In the rows, zero is written as 128.
Each path below is one point turned by a fixed rotation once a step. After each direction that follows a path, write how fast that rotation turns it, in degrees each step (0 if it stays still).
Each turn is a multiple of 5 degrees from 10 to 175, or 0.
Each row of a path follows its step; steps can be skipped.

step 0: [123 123 129 133 132 124 116 116 125 129 133 123 132 132 137 136 124 138
 131 128 122 133 136 126 127 130 129 141 130 121 109 104 138 132 125 134
 119 132 141 121 128 140]
step 1: [125 131 117 123 134 113 132 125 119 135 131 138 133 139 124 131 137 121
 123 123 113 129 117 131 129 130 142 128 144 141 119 120 125 138 118 137
 131 139 128 126 123 136]
step 3: [125 128 120 135 132 122 128 123 135 131 120 126 135 131 125 126 123 134
 127 130 121 130 131 131 124 122 143 117 125 123 105 127 147 133 132 133
 128 119 129 116 107 134]
step 4: [127 136 120 122 123 115 135 132 119 140 122 122 133 139 123 142 123 121
 124 127 131 142 139 127 126 131 138 127 141 145 118 129 135 115 131 138
 131 127 129 121 134 120]
step 5: [119 125 123 134 118 122 123 126 118 131 118 135 142 147 133 124 121 132
 128 122 136 132 124 121 127 134 132 132 108 132 132 127 127 130 121 137
 138 120 138 119 117 118]
step 6: [119 123 121 120 117 126 119 134 123 139 133 128 129 129 145 126 130 119
 139 131 130 125 132 136 123 121 145 133 129 134 118 122 135 123 139 121
 135 116 125 126 107 129]
step 7: [122 137 131 134 126 120 118 130 122 131 109 120 130 126 138 129 119 113
 138 128 140 136 137 133 117 126 134 118 137 136 123 126 115 130 115 127
 132 136 132 117 127 124]
step 9: [119 131 136 125 122 125 118 126 119 105 132 121 133 129 132 129 126 118
 144 119 120 137 123 135 133 122 141 132 129 136 128 135 136 116 127 118
 121 128 125 121 115 125]
step 10: [123 140 137 129 111 116 120 131 139 126 134 131 120 131 133 120 119 139
 135 125 131 133 132 127 127 142 138 121 130 140 115 133 119 135 122 116
 126 135 126 116 134 123]
[126 126 129 131 128 126 127 131 126 131 130 127 127 125 127 128 131 128
 131 123 127 126 123 125 133 128 131 130 124 128 128 133 129 127 124 124
 131 124 128 131 127 128]
100
[128 129 130 129 125 133 128 125 130 126 129 130 130 127 130 129 123 126
 128 126 131 128 124 128 130 125 129 129 125 125 128 124 132 127 132 129
 126 125 130 133 123 132]
120
[129 128 130 126 130 126 130 125 131 130 131 127 130 126 126 126 128 127
 128 126 128 127 131 135 128 130 125 131 121 128 125 128 131 133 128 128
 133 131 130 128 126 125]
140
[128 128 126 122 132 125 123 132 131 130 129 126 128 128 133 129 126 131
 126 126 129 129 125 125 130 126 127 126 124 132 132 123 129 129 131 128
 128 127 129 127 131 126]
60

step 1: [136 135 138 121 127 116 116 144 140 128 126 130 129 136 119 139 123 106
 140 133 142 127 124 114 134 135 141 130 140 132 130 145 130 140 124 140
 135 132 126 125 143 121]
step 2: [125 133 124 120 107 130 114 122 124 141 129 136 127 125 120 125 118 128
 120 138 151 136 129 126 122 140 138 114 121 123 140 135 133 141 133 149
 123 140 117 128 127 132]
step 3: [120 124 122 119 130 123 136 139 128 121 123 125 139 121 116 119 126 128
 125 127 137 133 126 126 139 144 138 146 137 138 142 132 131 132 131 149
 134 156 129 126 139 121]
step 4: [125 128 123 108 116 108 137 133 138 138 137 139 135 114 110 128 132 132
 123 137 126 130 127 131 110 141 123 116 134 128 142 134 127 141 126 125
 131 138 128 114 127 123]
step 5: [131 121 142 107 126 120 125 119 127 123 128 129 125 124 104 123 132 114
 118 141 140 121 121 129 141 131 136 141 144 130 124 130 138 143 113 122
 133 138 127 124 134 130]
step 7: [126 126 138 117 123 129 119 130 144 132 121 124 144 118 124 138 128 120
 130 142 118 129 120 127 129 125 138 144 126 135 124 123 141 146 133 137
 124 156 113 133 135 133]
step 8: [120 121 123 117 120 124 119 141 140 139 135 121 129 141 114 133 115 123
 110 134 128 146 132 124 115 134 124 123 130 149 122 132 121 141 117 137
 134 142 127 123 122 127]
step 9: [115 129 134 118 116 108 119 132 131 131 128 127 124 130 129 127 136 126
 122 139 130 133 117 123 140 138 144 117 142 129 117 125 148 136 130 131
 134 148 131 136 125 109]
step 10: [121 127 133 118 123 126 114 130 137 136 133 130 142 111 117 110 119 122
 131 135 134 145 133 119 126 130 134 122 139 127 135 138 127 134 121 137
 157 130 133 135 116 131]
[120 128 124 125 127 127 126 126 131 125 129 125 126 126 127 128 126 129
 126 125 126 127 129 131 130 130 130 126 129 132 129 128 125 125 133 130
 125 129 128 126 125 124]
65
[129 128 131 122 132 131 133 128 125 126 132 126 129 125 128 128 126 128
 128 131 131 128 127 126 127 132 128 125 124 127 129 131 127 126 130 126
 124 129 131 128 133 128]
35
[129 128 128 131 130 127 126 134 125 120 129 131 127 130 126 126 129 128
 126 127 126 126 130 126 123 130 129 129 129 135 126 129 128 127 127 131
 130 127 132 126 130 129]
145
[126 127 132 125 127 132 123 132 129 130 128 129 126 126 125 130 123 129
 127 129 130 122 131 132 125 124 127 128 130 126 127 126 125 132 127 129
 126 124 131 125 128 131]
120

step 0: [130 128 139 128 106 134 135 134 134 119 128 123 129 136 136 123 143 132
 129 131 128 138 130 131 130 128 120 124 124 117 121 128 135 137 126 147
 117 129 137 130 119 133]
step 1: [136 134 131 130 114 149 123 133 138 129 120 121 135 130 139 121 137 123
 121 126 115 122 121 127 135 131 137 132 119 128 129 125 141 121 128 134
 118 126 142 121 126 127]
step 2: [133 131 111 129 114 128 122 132 128 128 135 107 115 127 133 131 133 119
 123 136 122 124 127 135 140 136 128 129 131 125 127 123 148 123 128 133
 116 131 131 127 119 125]
step 4: [127 136 128 127 116 115 113 126 118 123 130 117 134 126 125 122 128 135
 125 137 120 136 127 127 147 136 138 128 119 124 129 132 128 139 139 139
 126 137 142 122 133 133]
step 5: [132 124 124 127 116 121 131 108 126 123 114 119 133 122 137 127 140 124
 122 122 115 128 137 137 146 139 137 122 121 127 121 133 126 128 136 129
 132 129 127 121 132 129]
step 6: [133 127 125 137 122 116 119 129 123 126 112 133 126 136 134 125 135 123
 138 129 125 121 136 142 131 144 136 113 125 130 128 124 133 133 143 138
 123 132 130 126 125 111]
step 8: [128 123 141 117 120 124 135 137 135 118 121 121 137 137 136 118 133 124
 131 136 112 131 128 133 131 120 131 122 127 125 131 122 137 125 145 141
 122 144 124 134 129 129]
step 9: [137 116 138 129 114 143 133 137 145 129 123 115 126 137 127 134 133 130
 125 144 116 124 124 138 133 136 135 120 133 123 126 135 126 126 135 134
 124 131 128 117 131 126]
step 10: [130 127 123 125 104 129 126 143 131 122 126 130 118 136 137 134 139 124
 122 137 117 133 128 146 122 134 128 140 125 131 133 139 133 126 135 129
 121 127 137 133 121 128]
[129 129 125 127 131 130 127 129 130 129 129 127 128 129 131 123 127 126
 128 124 129 125 128 127 126 128 126 124 123 126 131 123 135 126 126 131
 128 125 124 129 130 126]
65
[132 128 125 129 128 132 125 129 124 128 123 131 127 125 129 129 126 125
 131 126 125 127 133 129 128 129 130 130 133 130 131 126 130 129 125 126
 125 128 127 128 122 129]
80
[127 125 125 125 124 122 132 125 129 126 129 127 125 126 131 131 129 126
 128 125 126 129 129 129 129 124 125 130 129 129 125 123 131 127 128 127
 129 129 124 131 128 133]
130
[125 133 133 130 130 131 130 128 129 127 126 128 132 124 128 126 127 127
 132 129 123 134 128 126 133 127 126 131 126 128 128 127 131 129 127 128
 129 130 128 128 132 131]
100

step 1: [131 142 125 135 135 125 137 133 124 123 133 131 124 137 117 118 113 111
 128 134 131 122 132 139 137 121 118 111 130 131 127 113 109 130 134 128
 126 118 127 129 127 116]
step 2: [138 118 122 135 117 110 151 132 139 132 125 129 126 136 122 122 126 123
 120 129 135 131 136 120 132 132 123 119 119 114 123 136 132 117 142 124
 124 140 127 131 126 124]
step 3: [121 141 125 126 123 132 134 123 127 131 129 133 128 132 141 124 129 120
 110 115 122 126 135 141 126 118 122 111 129 122 122 128 131 122 134 131
 112 132 143 125 140 145]
step 5: [124 124 121 135 111 126 132 133 136 127 130 140 121 130 109 145 128 131
 131 101 135 132 129 127 125 123 125 117 129 127 134 131 116 128 136 129
 129 134 124 136 131 138]
step 6: [125 127 125 124 123 126 131 143 122 119 121 148 135 118 129 126 120 127
 116 117 116 120 145 135 123 133 123 126 130 136 124 130 125 124 136 109
 124 115 141 123 122 126]
step 7: [132 137 126 126 130 132 136 145 140 143 127 127 147 141 126 126 124 120
 135 113 132 122 127 125 118 122 127 124 126 133 115 137 133 139 130 125
 140 132 139 139 121 122]
step 8: [128 134 126 114 130 132 144 129 126 121 133 134 137 134 123 122 115 127
 133 112 145 125 143 119 135 130 129 130 142 120 135 130 116 136 137 141
 115 122 128 122 127 136]
step 9: [136 138 107 128 128 113 133 139 131 137 120 132 136 122 141 121 128 115
 123 119 134 137 136 131 133 127 112 135 125 141 129 132 118 123 128 122
 122 125 111 128 125 128]
step 10: [128 139 116 127 136 121 151 134 134 122 123 123 124 124 123 123 136 131
 125 112 137 128 131 144 127 122 131 123 125 118 126 124 130 119 117 137
 132 125 144 143 120 125]
[130 130 130 125 130 124 126 128 126 130 127 125 128 128 125 126 126 123
 132 125 127 128 134 130 125 130 128 131 128 129 132 125 133 127 128 131
 124 131 126 130 126 125]
40
[131 127 126 124 130 121 128 126 130 133 129 124 131 130 130 127 128 130
 126 131 131 127 129 131 132 127 130 128 133 129 127 129 126 128 129 128
 126 130 130 125 133 130]
60
[125 131 126 129 133 130 125 130 131 131 125 129 124 129 133 124 129 129
 128 126 124 130 130 128 125 131 128 128 131 128 127 128 128 124 125 127
 130 129 134 129 128 127]
110
[131 131 128 130 126 125 129 127 123 129 126 128 121 127 128 126 131 127
 126 133 127 130 129 125 127 125 130 122 126 124 124 126 128 127 129 132
 127 128 127 128 131 126]
35
[135 129 131 129 127 128 128 129 131 125 127 125 129 126 132 128 129 128
 126 130 129 129 130 123 125 128 129 128 130 131 127 129 126 127 128 122
 128 135 124 128 124 127]
155
